Here are some numbered points:
[ 0.14  0.2  -1.63  0.43 -0.58 -0.55 -0.59  0.12 -0.62  0.25  0.07] 0
[ 0.94  1.41  1.01 -1.21  0.44 -0.15 -0.86 -1.55 -0.53  1.68 -0.53] 1
[-0.98  0.03  2.06  0.06 -1.35 -0.3   0.62 -0.06 -0.84 -0.11  1.2 ] 2
[-0.02  0.23 -1.65  0.39 -0.54 -0.42 -0.13  0.08 -0.81  0.35 -0.6 ] 3
[-0.06  0.02 -1.64  0.69 -0.71 -0.46  0.36  0.58  0.53 -0.74  0.79] 4
[ 0.07 -0.24  1.63 -0.8   1.1   1.77 -0.19 -0.07 -0.3   0.99 -0.63] 5
[-0.38 -0.32 -0.32  0.11 -0.73 -0.08  1.4   0.08 -1.87  0.35  0.62] 6
[ 3.58 -1.6  -2.4   0.54  1.9   0.31 -4.97  4.34  3.24 -0.98 -4.  ] 7
[-0.3   0.41 -0.72  0.61 -0.85 -0.15  1.43 -0.41 -0.62 -0.58  0.89] 8
[ 0.09  0.24 -1.54  0.2  -0.71 -0.49 -0.36 -0.11 -0.68 -0.05  0.47] 9
[-0.64 -0.38  1.85 -0.64  0.74  0.05  0.35 -0.06 -0.4   0.62  0.22] 10
[ 4.84 -4.42 -0.61  1.04  3.76  1.14 -5.    4.03  1.   -0.96 -3.57] 11
[ 0.78  0.81  0.04 -1.32  1.46  0.43 -0.91 -1.46  0.3   1.46 -2.02] 12
[-1.85  0.16  1.64  1.01 -0.62  0.34  1.65 -0.36 -0.06 -0.59  0.51] 13
[ 0.08  0.17 -1.84  0.51 -0.58 -0.47  0.81  0.25  1.01 -0.41  0.17] 14
[ 0.44  1.    1.08 -1.23  0.31 -0.2  -0.7  -1.58 -0.67  1.36 -0.15] 15
[ 1.38  0.52 -0.04 -1.44  2.4   0.97 -1.6  -0.83  0.2   1.75 -2.87] 16
[ 3.2  -1.37 -1.93  1.12  1.31 -0.13 -4.98  4.4   2.08 -2.26 -4.06] 17
[-0.08 -0.35 -1.78  0.8  -0.88 -0.6   0.44 -0.02  0.73 -1.07  1.29] 18
[ 0.15 -0.03 -1.64  0.55 -0.66 -0.4   0.32  0.57  0.66 -0.84  0.78] 19
[-0.2  -0.15 -1.52  0.58 -0.85 -0.42  0.38  0.36  0.45 -0.72  1.35] 20
[-0.2   0.6   1.04 -0.71  0.11  0.38  0.32 -0.67 -0.42  1.01 -0.13] 21
[-0.18 -0.01 -1.63  0.53 -0.93 -0.63  0.82 -0.29  1.09 -0.71  1.12] 22
[ 0.13  0.02 -1.87  0.38 -0.7  -0.38  0.05  0.72  0.45 -0.71  0.68] 23
[-1.51 -0.44  2.46  0.02 -1.26 -0.05  1.4  -0.04 -1.1   0.08  1.09] 24
[-0.11 -0.12 -1.55  0.37 -0.79 -0.51  0.55  0.49 -0.8  -0.34  1.2 ] 25
[-0.22  0.11 -1.74  0.65 -0.93 -0.55  0.52 -0.05  1.11 -0.92  1.29] 26
[ 0.29 -0.18  1.64 -1.02  0.87  0.16 -0.26 -0.18 -0.35  0.79 -0.94] 27
[ 1.75 -0.49  0.1  -0.68  1.76  1.57 -1.64  0.16  0.09  0.89 -1.85] 28
[-0.88  0.17 -0.81  0.62 -1.17 -0.28  1.49 -0.74 -0.69 -0.79  1.24] 29
[-0.78  0.98  1.07 -0.59 -0.17  0.45  0.49 -0.72 -0.04  0.62  0.51] 30
[-1.77  0.43  0.92  0.03  0.12 -0.34  0.87 -0.36  0.26  0.07  0.28] 31
[-0.07  1.01  2.71 -0.82  0.72  0.12  0.14 -1.01 -0.05  0.51 -0.13] 32
[ 0.13  0.96  1.99 -1.09  0.12  0.04 -0.39 -1.19 -1.38  1.63 -0.54] 33
[ 0.24  0.09 -1.92  0.33 -0.49 -0.5  -0.23  0.07  1.09 -0.03 -0.72] 34
[-0.36 -0.16  1.91 -0.8   0.65  1.51  0.06 -0.42 -0.4   0.57 -0.44] 35
[ 0.03  0.04 -1.74  0.5  -0.83 -0.54  0.73  0.45  0.77 -1.    1.21] 36
[ 1.58  0.63 -0.1  -1.37  2.39  0.67 -1.46 -0.92  0.49  1.9  -2.69] 37
[-0.31 -0.14 -0.37  0.17 -0.71 -0.06  1.49 -0.01 -1.83  0.24  0.74] 38
[ 1.3  -0.67  0.04 -0.75  1.59  1.42 -1.49 -0.03 -0.01  0.78 -1.78] 39
[ 0.34 -0.05 -1.42  0.4  -0.69 -0.56 -0.51 -0.32 -0.93  0.16  0.53] 40
[ 0.39  0.21 -1.77  0.39 -0.63 -0.42 -0.96  0.14 -0.19  0.16 -0.45] 41
[-0.73  1.29  2.49  0.22 -0.09 -0.33 -0.06 -1.31 -0.08  0.24  0.28] 42
[ 0.67  0.65  0.82 -0.42 -0.15  0.88 -0.43 -0.86 -0.15  0.74  0.19] 43
[-0.39  0.67  2.57 -0.71  0.94  0.33  0.27 -1.02 -0.01  0.24 -0.18] 44
New points follow, each followed by the number of its nearest point above by angle.
[-0.81 -0.38  2.53 -0.77  0.38  0.12  0.59  0.09 -0.02  0.62 -0.05] 10
[-1.13 -0.79  2.63 -1.63  1.45  0.66  1.09  0.02 -0.64  0.95 -0.45] 10
[ 0.1  -0.37  1.95 -0.86  1.19  1.53 -0.18 -0.18 -0.35  1.05 -0.71] 5
[ 5.05 -4.21 -0.91  1.06  3.67  0.93 -4.99  4.05  1.47 -0.96 -3.5 ] 11
[ 0.    0.01 -1.82  0.52 -0.46 -0.49  0.61  0.15  0.62 -0.47  0.02] 14
[ 0.29  0.06 -1.69  0.21 -0.6  -0.52 -0.73  0.02 -0.37  0.21 -0.52] 41
[ 0.41  1.01  1.17 -1.19  0.28 -0.17 -0.64 -1.56 -0.67  1.53 -0.01] 15
[ 0.7   0.48  0.68 -0.54 -0.01  0.77 -0.52 -0.75 -0.27  0.52  0.24] 43
[-0.03 -0.04 -1.5   0.39 -0.86 -0.47  0.98  0.6  -1.09 -0.09  0.98] 25
[ 0.43  0.08  1.59 -0.87  0.74  0.16 -0.31 -0.16 -0.16  0.64 -0.65] 27
[-0.78 -0.65  2.57 -1.42  1.39  0.39  0.63 -0.19 -0.27  0.85 -0.35] 10
[ 0.27  0.32  1.01 -0.41 -0.09  0.65 -0.53 -0.88 -0.17  0.65  0.25] 43
[ 0.15  0.68  1.59 -1.1   0.08  0.13 -0.27 -1.25 -1.16  1.22 -0.08] 33
[-0.62  0.5   1.39  0.57  0.84  0.54  0.7  -0.7  -0.01 -0.25 -0.53] 44
[-1.15 -0.51  2.08 -0.77  0.42  0.14  0.5  -0.04 -0.21  0.74  0.06] 10
[-0.88 -0.71  1.1   0.57  0.23  0.78  0.57 -0.01 -0.1  -0.43  0.1 ] 13
[ 0.12  0.1  -1.81  0.27 -0.55 -0.49  0.03  0.26  0.81 -0.2  -0.62] 34
[ 0.69  0.04 -0.24  0.56 -0.67 -0.12 -0.7  -0.56 -0.97 -0.78  0.68] 40
[ 0.3   0.18  1.29 -0.83  0.95  1.81 -0.47 -0.23  0.11  0.68 -0.84] 5
[-0.55 -0.6   2.1  -0.81  0.54  0.02  0.33 -0.06 -0.21  0.67 -0.2 ] 10
[ 2.31 -1.57 -1.47  0.82  0.41 -0.38 -5.01  3.74  0.47 -1.98 -2.59] 17
[-0.27  0.87  2.29 -1.53  0.44 -0.08 -0.01 -1.16 -1.63  1.86 -0.68] 33
[ 0.97  1.07  0.19 -1.25  1.5   0.26 -1.14 -1.38  0.25  1.47 -2.04] 12
[-1.14 -0.78  2.58 -1.58  1.24  0.55  0.38  0.07 -0.62  0.73 -0.43] 10
[-2.04  0.03  1.79 -0.06  0.1  -0.2   1.18 -0.47 -0.11  0.17  0.23] 31
[ 5.15 -3.7  -0.15  0.63  3.21  0.42 -4.99  3.21  0.58 -0.54 -3.16] 11
[ 0.04 -0.09 -1.92  0.4  -0.49 -0.5  -0.11  0.26  0.54 -0.12 -0.46] 34
[-1.2  -1.32  2.96 -1.    0.71  0.74  0.56  0.27 -0.47  0.56 -0.37] 10
[-0.21  0.25  0.71 -0.62  0.18  0.38  0.35 -0.61 -0.5   0.8  -0.38] 21
[-0.96 -0.53  2.48 -0.95  0.65  0.28  0.59  0.16 -0.2   0.5  -0.14] 10
[ 0.89 -0.17  1.09 -0.77  1.45  1.61 -0.43 -0.19 -0.05  0.96 -0.94] 5
[-1.06 -0.61  2.9  -0.8   0.41  0.34  0.29 -0.23 -0.28  0.81 -0.05] 10
[-1.39  1.43  2.37 -0.19  0.22 -0.35  0.84 -1.28 -0.88  0.36  0.32] 42
[-0.51  0.64  1.23 -0.69  0.23  0.39  0.32 -0.87  0.05  0.85 -0.32] 21
[-2.33  0.06  1.95  1.13 -0.9  -0.07  1.7  -0.46 -0.38 -0.66  1.22] 13
[ 0.36 -0.41  1.75 -0.88  1.26  1.82 -0.06  0.17 -0.22  0.57 -0.79] 5
[-0.03  0.18 -1.89  0.24 -0.28 -0.42 -0.61  0.37  0.69 -0.05 -0.82] 34
[-2.16  0.47  1.85  1.13 -1.01 -0.04  1.62 -0.58 -0.22 -0.68  0.49] 13
[-0.83 -0.59  2.48 -1.04  0.51  0.3   0.8  -0.08 -0.56  0.45  0.37] 10
